In the data rows, the value 128 means zero.
Here is a table of points, one per row:
[182 124 115 128  96  93 126  84]
[144 173  88 169 116 148 101  61]
[ 99 136 201 126 156  91 183  89]
[ 99 128 153  97 159 134 167 219]
[152 145 141 181 110 113 159 150]
[144 154  78  72 123 228 126 190]
[ 66 168  98 116 167 168 107 104]
[180 153 123 140  97 122 166 135]
[158 101 139 154  46  45 124  96]
[126 166  99 169 114 134  58  74]
[152 182 188 154 164  71 178 154]
[ 67 106 168  98 200 141 146 167]
[116 159  56 116  29 203 100  85]
[190  94 121 155  72  62 101  54]
[160 156 120 117 137  36 102  76]
[ 52 140  95 129 160 247 144 161]
[ 90  98  86  69 177 210  84 123]
[106 151  91 161 140 155 105 122]
[ 99 193 108 131 119 170 140 159]
[115 121 112  94 138 139  84  53]
[202 140 130 152  55  71 135  91]
[ 78 135 152 150 113 119 137 197]
[168  71 142 144  78  64 102 181]
[169  63 134  95  89 127 126  85]
[124 107 247 152 140  48 225 121]
[159  81 142 116 127  64 165 171]
[ 75  95 119  93 221 187 130 161]
[175  76 104 152 109 156 116 123]
[ 79 125 124 106 244 155  97 183]
[115  97 168 103 146 138 105 174]
Along one direction, these points spread out more than along any other. How many in every 100 of the points above lie lower along it than each point below? Round to a whole number. More than half of the points above lie lower than the first one.
[ 90  98  86  69 177 210  84 123] 10
[144 154  78  72 123 228 126 190] 13
[144 173  88 169 116 148 101  61] 53
[202 140 130 152  55  71 135  91] 90
[182 124 115 128  96  93 126  84] 80
[ 52 140  95 129 160 247 144 161] 0
[160 156 120 117 137  36 102  76] 83
[115  97 168 103 146 138 105 174] 30
[ 99 193 108 131 119 170 140 159] 27
[106 151  91 161 140 155 105 122] 33
[159  81 142 116 127  64 165 171] 70
[190  94 121 155  72  62 101  54] 97
[ 66 168  98 116 167 168 107 104] 20
[ 99 136 201 126 156  91 183  89] 57
[ 78 135 152 150 113 119 137 197] 37
[126 166  99 169 114 134  58  74] 47
[116 159  56 116  29 203 100  85] 40
[ 99 128 153  97 159 134 167 219] 23
